Each row is where one point has got to under a steady rotation. How many ticks took it there?
The counts run from 0 to 1261.
[ -4.7  25.0  -3.9  34.1   3.1 -37.3  -3.9 -25.1  -5.6  -9.6 -15.5 -14.3
  -7.4  51.1 -22.8  14.7 -16.9   2.8   4.7   6.9  17.5 -11.7 -16.2 -43.9
 -25.6 -34.4  20.2 -27.6 -19.2  -6.6  24.4  -1.0   9.8  18.3  21.4   8.0
 -30.1   5.9] : 490
[ 17.2 -29.8  -9.3  17.9   1.4 -36.6 -36.3  -1.9  -0.7 -21.9 -22.9   2.7
 -10.0   7.9  -6.6  10.0  -2.5  -6.3 -23.4 -32.6 -10.0  29.7  13.5   5.6
  41.0  31.9 -17.9  29.1 -21.4   0.1  -0.3 -19.5  -7.0  30.6  25.7  -6.6
  19.4  27.3] : 379
[-14.4  26.5  -5.8  34.9   5.5 -29.6 -10.5 -15.9 -38.0   8.2  11.3 -14.0
 -15.8  -9.1   4.2 -10.9  10.4  14.9  -7.5  12.7  17.9 -11.3  -6.2 -49.4
  33.6 -10.1 -15.0   5.2 -24.4 -30.3  16.1   3.6 -16.6 -10.0  30.9  41.9
   7.6 -12.5] : 1117
[ 19.8 -38.5   5.1  20.3   5.8 -19.9  37.0 -15.0   0.6  12.9 -13.8   1.9
 -12.9  33.4 -32.2   8.7  10.3   4.8 -24.6 -12.0 -23.4  23.7 -32.9   5.4
  -9.2  11.9 -15.4 -40.3 -21.6  -9.2  -8.3   3.1 -15.4  32.0   4.1 -21.7
  -0.9  41.8] : 1225
[-18.2 -11.3 -18.0  21.9   5.4 -24.5 -34.5 -38.1  25.3 -30.8 -22.6 -12.3
  -7.6  22.0 -21.2  14.3 -28.5   4.4 -13.2 -12.9  -2.9   6.2  25.0  -8.4
  14.9   9.9  -6.7  32.5 -34.9   9.5  20.3 -10.9  18.8  19.3  26.2   9.2
  21.0  27.0] : 1152
[  0.5 -30.2 -19.2 -11.6  -8.8  -2.6 -57.5  25.2  27.0 -29.1 -27.5  -1.6
 -20.2  25.3  -7.9  17.0 -16.2 -23.9   9.9   9.6   1.1   1.3  11.4 -13.2
 -32.9 -20.8 -17.7   2.5 -11.0  10.0   7.4  -1.0   2.5  52.3  12.3  14.9
 -18.2  16.9] : 1008
[-26.1 -16.6 -47.6   7.4   3.7 -15.6  12.6 -19.1 -31.5  16.4   6.3 -14.2
  -8.3 -27.1 -18.9 -17.0  -4.2  19.2 -30.7   4.0 -12.2 -19.5  -4.0  -9.3
  24.6  25.1 -19.2  -3.0 -51.1 -11.5   1.6 -26.5  -3.3  22.5   9.6  32.1
   3.3  24.0] : 319
[-29.4 -43.9 -22.4   6.6  -5.0 -19.2 -29.8   0.6  -5.0 -15.9 -20.1 -11.1
 -11.7  -4.7  -9.5  -7.5   4.9 -13.9 -26.0  -2.6  -8.7   3.7   8.4  -4.3
  32.2  55.1 -29.7  31.4 -43.2  -1.4 -11.0  -9.0   0.0  21.8   9.2  13.3
  23.5  11.4] : 969
[ 32.5 -41.1  -7.8  17.8 -15.6 -17.8 -33.7  30.2  -7.7   0.0  -8.9  10.4
 -12.7 -13.3   7.2  -0.3  12.3  -2.6 -17.9   2.8  -5.4  15.8   7.0   4.4
  18.3  16.0 -50.1  21.4  -7.0  -3.6  -3.8 -18.7 -18.8  40.2  42.2  11.4
  26.8  20.7] : 849
[ -5.7 -37.1  13.6  10.5  -9.9 -21.3 -24.3  20.8  22.7 -20.5 -40.0   3.0
  -9.3  57.2 -19.6  15.8   2.2 -23.8  -4.2  10.8  -1.2  10.8  -4.1 -14.8
 -26.6  29.4 -12.8  -0.5 -14.9   9.8  -6.8  26.6  13.3  42.9  -7.3 -19.9
  -2.3   7.2] : 889
[-31.1   9.0   4.9  20.4   5.5 -14.6 -16.7   0.4 -27.6  11.8  -3.4   8.0
 -34.4  16.8  10.7   3.0   2.3  -8.6 -11.3  13.3  14.4 -16.9   4.4 -53.2
  25.0  14.2 -22.8  32.6 -28.5 -26.4  10.6  32.3  -6.8   5.3 -14.3  23.4
  35.9   5.3] : 1114
[-32.9  14.4  -6.9  16.2  21.2 -34.1   6.6 -43.4 -17.3 -13.6 -19.6 -10.3
 -17.3  40.8 -25.4  12.9 -16.1 -11.5 -16.8 -21.0   1.1  -3.1 -10.3 -42.0
  15.7  12.8  21.2  -1.1 -43.7 -13.4  18.8   6.8   6.4   1.9 -21.4  -2.2
  -4.5  14.8] : 371
[-36.3   9.2 -14.1  -1.5  18.2  -2.9 -31.1  -6.5 -14.3 -20.2  11.4 -21.0
 -16.8 -21.0 -17.0  -7.8  11.3  14.2  -2.4   9.4  -1.6   9.5   2.4 -43.8
   4.3 -12.4   3.1 -23.9 -32.6 -26.4  -8.6  30.6 -13.0  -7.7  12.0  60.6
 -29.7 -10.3] : 934
[ -1.1 -15.7   6.8   5.6  -5.1 -32.3 -31.5  10.7   3.0 -21.9 -42.4   7.9
 -13.0  63.8 -15.0  22.3 -13.4 -33.4  -4.1  -5.8   4.3   1.3   2.7 -22.9
 -14.6  13.9   4.2  15.1 -15.4   6.7   9.0  10.8  11.2  42.0 -15.3 -20.1
  -5.1  16.9] : 302
[ -1.9  10.5  27.2   9.9 -12.9 -17.8 -47.5  39.4 -14.9  -0.1  -5.4  17.4
 -18.4  -3.2  -5.2  -5.2   4.1  26.9 -10.1  28.5  17.8  -5.1  29.0 -32.8
 -25.8   5.6 -10.7  29.8   9.0   0.0   4.4  37.7  16.8  33.1  13.9  38.5
  12.8   6.4] : 275
[  6.3 -36.5   3.3 -22.2  -9.9  12.6 -46.7  50.1  -0.6  -0.7  -5.4  21.9
 -32.6  -4.3   0.9   6.8  14.3  -5.4  -3.9  24.8 -11.4   6.7   8.0 -13.0
 -31.1  -9.8 -32.2   1.1  -4.4  -9.4 -14.1  34.3 -10.4  42.2  -6.6  25.0
  -0.9  23.6] : 79
[-36.5   6.2 -13.3   9.5   6.6 -26.5  15.9  -9.5 -48.0  20.3  -5.6   4.0
 -16.3  10.2 -17.1 -12.4  -8.3   9.0 -31.1  10.5   3.9 -26.6   1.8 -39.0
  13.3  38.3   8.4  16.1 -38.0 -12.2  10.1  14.4   8.9  14.9 -33.9  13.1
  10.2  20.2] : 710
[-21.5  27.0  -2.5  -5.6  28.1  -4.9 -16.5 -19.0 -19.2 -12.2  19.0  -5.8
 -27.3 -15.3 -24.8   1.4  -1.8  28.9  -5.7  -3.6  -5.0  14.7   5.6 -41.4
  -2.6 -28.2  18.0 -22.1 -24.9 -29.0   2.5  37.1  -2.3  -8.8  -7.1  51.0
 -28.8  12.9] : 281
[ 24.2 -41.0   8.2  20.5   4.7 -12.4  -2.6   7.8  -9.9  -0.1   3.9   8.0
 -26.0  -5.6  -1.2   3.8  32.9  -2.7 -24.2 -15.5 -19.4  37.2 -23.1   2.2
  29.8  14.8 -51.1 -15.7 -17.5 -27.3 -15.0   6.6 -40.2  15.2  22.4  -1.5
  18.2  22.5] : 259
[  7.0  16.3  30.4  14.1  12.3  -8.2  10.4   2.6 -10.8   7.4  11.4   6.6
 -23.0  25.5 -29.6   8.0  13.7  28.1   2.4  19.8  -1.4  10.5 -18.3 -39.2
 -41.1 -30.0   4.3 -47.7  -2.6 -26.6   1.7  50.2  -3.2  10.6  -5.1  22.9
 -20.9  16.7] : 675
[ 17.8 -38.1   7.3  16.2 -12.0  -2.1 -43.7  17.0  36.3 -25.1 -12.8  -9.0
  -5.2   7.7 -14.8  14.0  10.0  12.2   2.9  16.5  -2.6  23.0   3.7  -1.3
 -26.7 -12.8 -36.3 -16.1  -3.3   7.4  -8.2  13.5   0.0  33.3  58.4  26.6
  -3.6   5.3] : 1005
[-21.0  16.7  -1.1  18.6  -1.5 -28.4 -50.9  -7.0   8.4 -29.9 -24.1  -8.5
  -9.5  34.2 -11.1   9.5 -20.9 -11.3   5.2  10.6  21.4  -9.0  22.1 -41.6
  -8.4 -10.7  11.2  23.6 -14.9   3.8  22.3  16.8  25.3  20.9  18.3  26.3
  -7.5  -6.4] : 29
[-14.8 -15.5  14.0   8.7 -14.3 -21.1 -25.7  44.1 -28.6  16.3 -13.8  16.9
 -26.5  13.9  11.7  -2.3  18.0 -16.2 -14.2  24.1  17.4 -16.0   3.8 -40.0
   0.3  33.1 -29.1  27.9 -13.0 -11.3  -8.9  28.9  -6.0  31.2 -14.8   9.2
  22.8  -0.2] : 1047
[ 49.5   6.9  22.0  37.6  -9.9 -38.1  19.2  19.1 -36.4  32.5  -0.5  24.7
 -16.3  19.4  -4.1   0.2  10.0  23.4 -25.3   3.6   7.2  -1.3 -16.7 -12.5
  -1.8   1.6 -14.0  -8.5   5.1 -14.0   8.8  -0.1  -8.0  35.3  24.8  -8.3
  14.7  37.1] : 1108
[-16.3 -27.9 -53.6   5.6  -6.2 -23.2 -11.8   0.9 -32.3   4.6 -12.4 -15.9
  -6.1 -20.1  -2.0 -17.2  -5.9  -4.8 -23.5   6.8  -6.1 -17.5  -2.9  -7.1
  25.5  16.2 -22.1  -1.3 -46.1  -7.2   1.4 -45.2 -13.6  32.3  19.6  23.9
 -12.8  12.4] : 972
[  9.2  -9.1  24.1  11.8  17.5 -23.3 -18.9 -25.7  19.0 -35.8 -14.3   6.4
 -12.9  23.2 -40.1  16.3  -8.1  20.9 -25.9 -33.9 -24.0  46.0  17.2  -3.1
   6.0  13.0  11.9   7.9 -14.3  -1.7   5.6  32.4  17.9  15.2   4.8   0.0
   7.4  41.0] : 561
[ -5.2  -9.6 -16.8  15.8  -2.8  -5.2  24.5 -23.4   4.8   6.6  -6.4 -17.0
  -2.3  26.9 -36.6   6.5  -5.5  23.7   0.1  20.7  -1.4 -17.5 -26.2 -15.8
 -45.5 -25.4   3.7 -53.4 -26.5   0.4   4.1   0.3  10.2  33.5  15.5  18.5
 -26.4  20.4] : 948
[-19.5 -30.7 -49.1 -23.6   4.5  -8.8 -19.1 -12.8  -6.8 -18.7 -21.9  -9.1
 -15.4   4.2 -25.1   2.4 -28.3  -9.5 -17.5 -11.2 -21.5  -6.2  10.7  -1.2
   0.2   6.0   6.4  -4.9 -46.6   6.4   7.6 -27.7   4.2  42.6 -12.9  11.0
 -27.9  37.2] : 43
[ 10.9  -2.7  42.8  25.9   3.0 -17.0 -13.4   8.1  15.0 -11.5 -11.2   7.8
 -17.8  47.8 -17.1  20.4  21.0   4.6   3.9  10.4   6.4  27.3  -9.9 -32.2
 -35.1 -12.0 -15.4 -22.5   6.3 -12.3  -5.0  56.7   3.0  17.1  16.3   7.5
   1.6   2.5] : 24
[-28.2  19.1 -18.9  19.8  12.3 -19.5 -24.4 -47.7  12.1 -26.6  -5.0 -22.3
  -9.9  14.0 -25.3   9.9 -23.4  17.9   2.3  -2.8   4.6  -9.8  17.4 -34.7
  -0.8 -24.7  13.5   7.3 -37.4  -5.4  29.4   4.3  17.2   5.8  21.2  38.6
  -5.2  12.7] : 96
[  2.4   4.9 -13.5  11.4   7.9 -10.1  -2.6  14.1 -39.8  27.0   2.6  12.2
 -39.9  21.2  17.4   8.2   2.1 -27.4   4.2  13.3   6.9 -23.6 -19.0 -51.2
   3.7 -32.2 -21.5 -11.6 -25.0 -31.1  18.9   4.3 -32.7  19.8  -9.4  14.7
   0.9  18.0] : 920
